In the data rows, the value 128 means zero.
Some points:
[136 131 156 119 113 154  99 157 122  92  81 107  89 154 137 172 155 119
 165 149 127  82  79 120 168  85 106 172 136 127 143  54]
[217 110 122 149 157  76  71  84 225 190 193 164 192  50  60  89  78 165
  54 153 174 161 218 155 158 104 126 145 170  56 125 142]
[ 85 125 164 161 138 107 104  96 144 108 140 123 118 119 153 146 182 145
 145 154 125  99 124  78 112  95 200  94 105 117  60 161]
[118 120 149 153 113  55 127 111 106 121 126 111 136 152 136 171 120 111
 138 163  74 152 125 119  69  94 133 150 172 155 131 138]
[143 112 148 133 121 107 136  98 111 107 138  95 152 130 147 149 156 149
 132 131 116 100 110  97 129 100  95 102  94 156 102 100]
[128 118 128 114 135 136 129 151 119 146 166  60  88 156 197 151 133 211
 177 124 156  86 118 144 185 189 158  87 132 130 140 200]
[141  93 109 104 128  99 190 157 121 113  98 120 118 120 143 101 150  98
 147 158 125  95 144  92 119 191 106  85  89 118 180 151]
[122 181  87 106 145 124 102  77 116 109  60 124 119  90 115 113 126  35
 167 131 162 139 137  57 104 122  20  86  99 167  93 106]
[172 148  97 133  68  90 127  84 208 156 127 111 115 141  91  58  81 124
 119 164 181 104 119 180 168 204 159 152 156 182 159 106]
[165 173 102  74 227 124 156 164  93 100  85 172 170  87  53 121 129 113
 198 169 142 102 113 118 144  98 149  95 106 211 117 137]
[153  66 121 119 187 109 136  85 138  99 112  89  60 155 146 135 135 127
 145 183 141 106  86 133  75 147  51  54  49 135 137 139]
[126 116 136 149 124  33 130  73 122 162 137 112 115 162 150 129 115 159
 139 141  80  43  29  81  50 122 138 126 132 147  69 119]
[166 104 170 184 125 191 125 255  69 125 100 157 144 136 153  98 123  97
 162 164 141  87  89 121 129 158 180 147 121 166 129  89]
[152 104 175 153 131 120 186 167 124  25  51 156 168  99  94 126 138 118
 106 151  80 161 182 150 107 141  99 139 107  83 137 192]
[104 166  98 120 126 167  91 150 127 102 125 177 209 123 126 129 125  44
 207 168 111  67 104  82 145 139  19 137 136 117 135 122]
[ 81 208 147 144 129 203 200  95  70 159 181  88  96 120 100 128 126 157
 122  79 101 139 151 168  57  94 120  94 118 149  75 131]
[ 47  37  92 111 121 159 105 156 108 160 145  87 111 162 163 113 128  86
 121 170 109 144 148  74 125  82 154 164 144 225 220 119]
[108  87 139 150 124  72 138  95 105 135 146 104 124 130 149 124 129 122
 165 156  55 138 155 113  94  95 170 134 135 210 172  84]
[ 79 160 101  60 130 172 206 115 142 134 132 134 144 168 175 131 159 186
 120 100  48 130 123 136 140 192 159 207 180 134 142 167]
[132 133  80  89 177 114 128 177 100  99 116 178 186  71  85 142 127 113
 219 109 172 144  98 138 137 129 139 154 148 186 124 165]
[123 144 130 133 139 120 126 151 124 144  98  96 114 110 111 164 126 208
 150 131 166 107 111 147 185 173 121  93  72 136 107 221]
[160 151 145 143  70 167 171 195  91 143 132 103 130 149 123 175 164 119
 140 191 142  96  59 104 108 102 116 126 173 149 121  96]
[ 69  58  58  54 111 167 106  67 176  95 128 129 114  86  63  44  98  97
 107 110  99 120 145 154 112 106 179 109 126 148 155  89]
[185  70  92  71 135  59 100 124 146 192 161 108  89  77  97  86  51 218
 126 120 194 176 191 189  55 131 155 110 111  29 141  75]
[ 63 178 133 125 124 156 109 195 189 118 141 129 127 140 123 154 103 160
  67  96 135 114  96   0 143 142 130  80 102  21 228 107]
[129 108 106  87 140 109 178 170 141  44  57 154 129 143 126  86 141  92
 130 170 120 139 126 131 153 155  65 107 146  90 160 193]
[191 115 141 136 143  85  94  92 183 203 204 175 132  61  60 101  73 124
  41 195 192 175 174 172 147 128 150 153 181 109 156 139]
[ 43 192 135 150 118 120  72 165 164 165 132 145 159 166 164 157 168 149
  66  69 166 107 119 148 127 104  79  24  33  78 180 170]
[173 106 170 162  21 156  56 126 105 155 126 210 197 178 193  71 138  58
 121  37  48 116 130 117 187 199 225  82  69 138  86 184]
[125 130 207 179 255  49 112 112 143 119  84 170 191 157 154 146 178  90
 131 108 150 183 199  77  40  82  91 202 193 154 103 127]
[225 131  76  86 128  71  53  67 180 185 191 134 122  78 101  82  46 139
  90 170 187 203 177 150 153  93 151 151 136  66 148 140]
[111 176  95 142  78 161 152 132 136 113  88 130 125 112 169 167 153 123
 103 150 109 139 122 143 172 125 104 134 138  78  63 100]
[ 93 117 118 116 155 153  62 153 148 122 137 149 143 106 105  76 157  40
 180 179  74 112 104  32 178 140   0 158 146 103 138 126]
[ 97  78 173 170 129  52 127 124 104 143 140 138 144 168 129 173 116 161
 160 161  71 150 161 130  32 116 127 172 161 180 154 122]
[202 126 157 105 100  95  96 100 190 145 182 145 160  84  84  89  43 139
  68 160 219 167 171 172 139 122 131 174 172 128 173 120]
[145 130 140 117 115 166 146   4  71 140 112  92 109 107 121 145 157  84
 170 144 142  68  64  96 179  70 104 132 110 105 130  87]
[176 106 255 255  34 140  70 102 108 135 124 219 202 142 142 138  96  93
 131  47  69 174 157 165  96 129 132  89  91 144 101 173]
[ 76  58  85  48 139 221  94  92 182 122 110 131 177  52  76  70 101 100
  86 102  85 142 114 162 145  46 176 120 117 163 180 105]
[100 141 117 113 129 120 180  61 129 219 170 125 105 154 123 131 126 184
 136 141  48 242 198  99 164 151 108 117 135  21  32  55]
[170 146 139 133  48 156 159 215  80 160 158 108  80 134 144 187 175 121
 155 158 151  81 104 105 111 121 115 154 125 146 133  91]
[119 176  95  92 156 128 127 163  74  85 102 175 151  60  85 142 116 115
 199 110 206 132 118 151 131 121 144 136 116 173 112 140]
[154   0 204 197 134 163  44 107 133  80  84 174 166 178 150  88 168 180
 144  83 192 128 131 133 151 255 158 126 114  96  38  69]
[207  74 176 162 117 145 100 114  98 115 143 173 208 185 174  98 121 149
 136  88 195 145 127 155 147 212 205  60 103 152  56  59]
[121 118 122 117 143  92 166 152 136  50   5 106  95  97 105 122 116  86
 125 163 134 136 147 136 124 141  59  98 146  62 158 163]
[120 135 152 111 117 139 185 193 175 141 133 127 112 143 159 181 140 102
 124 177 121  81  83 122 123  79 115 137 150 157   0 124]
[107 176 137 153 144 218 188 106  64 143 164  68  50 140 118  73 120 137
 109 110 126 171 196 142 103 129 134 131 133 106  70 155]
[ 86 148 120  83 194 116 119 165 154 130 140 129  96 183 147 151 134  85
 114 129 122  92  77 143 188 132 173 113 119  48 212  52]
[137 167  77  67  70  73 125  40 114  63  83 122 113 141 123 175 109 113
 124 152 154 108 112  83 247 185 146 104  79 135 111 255]
[154 154 129 112 105 135 157 188  62 168 179  99 110 142 111 139 154  70
 169 151 130  88 107 109 132  71 129 124 105  98  98 128]
[121 116 159 182  98 146 113  96 150 129 119 137 124 139 121 215 128 141
 145 133 126  79  83  97 207 128  99 127 110 150 128 254]
[156 102 186 185  65  97 145 123 173 165 148 149 172 100  77 105  86 121
  88 131 193 149 128 220 105 154 163 207 209 132 203 129]
[134 170 103 150  79 164 167 146 126  79 129 136 120 142 141 179 175 118
 107 149 133  78  85 153 139 117 108 143 155 119  85  79]
[162  74 107 121 183  83 128 139 160 189 197 111 109  58  69  72  68 189
 110 141 180 160 169 186  73 121 185 114  76  44 139  92]
[ 89 177 157 119 158 249 164 103  83 155 122  74  59 123 151 183 135 125
 128 102 130 142 146 152  35 109 112 144 175 121 125 167]
[ 91  99  58  63 132 180 123 109 188 110 102 148 133 116  70  67 108 127
 111 121  85 126 126 147  79  73 176 126 114 162 169  96]
[ 87 179 104 131  59 144 142 110 130 106 108  97 121 111  97 168 159 114
 137 111  94 129 152 146 165 110 127 140 138  65  66  88]
[ 99 155  85  92  50 135 156 143  99 122 147 102 118 161 177 144 144 180
 134 151  96 132 131 138 141 186 108 157 169  55  96   7]
[109 211 161 177 175 197 204  72 135 133 141 206 169 123 139 137 139 241
 115 123  69 136 142 179  99 115 124 187 175 133 122 131]
[ 59 179 137 128 137 116  28 176 178 158 181 148 132 171 174 131 173 150
  86  44 159  94  97 128 116 129  76  22   5 121 165 195]
[130 114 106 132 164 148 121 166 144 149 133  68  59 145 142 165 128 211
 136 127 122 131 100 141 212 187 135  99 119 101 131 197]
[199 176 124 123 172  77  60 127 158  98 108   0   0  95  88 144 244 108
  60  57  86 157 150 117 135  82 158 109 114 172 129 178]
[134 115  73  90 187 123  82 183   7 116 102 169 177  92  88 149 103 113
   0  67 177 104 116 117 158 143 129 172 151 186 105 134]
[144 144 131 155 225  87 123  55 115  85 118 176 157 133 146 133 164  57
 151 159 119 175 153  75  84 104  94 154 161 160 127 105]
[149  96 125 147 151  93 200 191 149  43  47 135 158 132 115  69 148 142
 149 135  88 150 130 122 164  24  82 135 124  57 125 201]
[109  74  51  62 149 134 193 102 186 131 130 156 147 105 164  57 147 114
  74 108  79 131 105 132  76 115 190 111 110 165 158  94]
[ 80  56  96 130 111 141 100 149 100 156 145 125  90 169 166 118 113 107
 150 163  91  98 123 100 125  61 189 126 157 212 200  72]
There is one direction along which these points spread out most. Take the direction at right angles to it along which they spread out most. Go by this last direction. How many in every 100 of the points above lie lower along it than each point below? Answers are rounded to whole numbers. More than half of the points above lie lower than the first one.
[ 99 164 149 173 175 237 169 121  80 120 140  23  51 144 138  84 126 129
 118 140 150 189 145 121  79 138 109 183 149 121 102 188] 62
[160  28 172 197 116 140 146 211 138 108 108 159 145 176 187 103 128 119
 184   0 133  94  98 111 172 203 111 168 174 136 123 118] 8
[139 106  89  90 134 146  79 182  51 115 112 181 176  85  62 126 148 142
 221  40 154 128 113 122 122 132 142 108 148 194 129 169] 52
[110 113 175 172 133  64 139  88  95  89 116 145  99 100 137 179 108 108
 140 152  91 152 159 126 100  39 135 163 164 174 163 118] 83
[184 138 130 142  64  80 108 106 186 158 152 149 152 104 114  86  99 157
  91 162 191 152 124 183 116 155 161 187 170 143 179 115] 26
[ 97 149 194 155  12  98  70 153 126 137 157  89  92 140 174 118 105 140
  97 139 134 116 104 151 205 210  68 128 139 156 141 117] 8
[111 179 131 146  95  74 121 125 105 193 205 145 150 188 166 216 141 112
  86  43 183 137 115 164  11 108 146  24   7 114 147 157] 6
[ 98 226  99 102 148 186 169  65 111 134 123 131 132 161 157 138 123 207
 117 121 114 130 157 171  98 121 145 200 196 123 145 132] 67
[134 146 102 124 250 116 138 140 123 111 107  63 101 146 163 155  86  63
 139 142 100 103 109 146 159 144 169  94  69  84 194  76] 73
[107 151  90  80  84 127 179 117 167 159 164  87  93 172 152 149 104 182
 144 127  81 186 193 107 170 177 110 162 118 141  47  27] 32
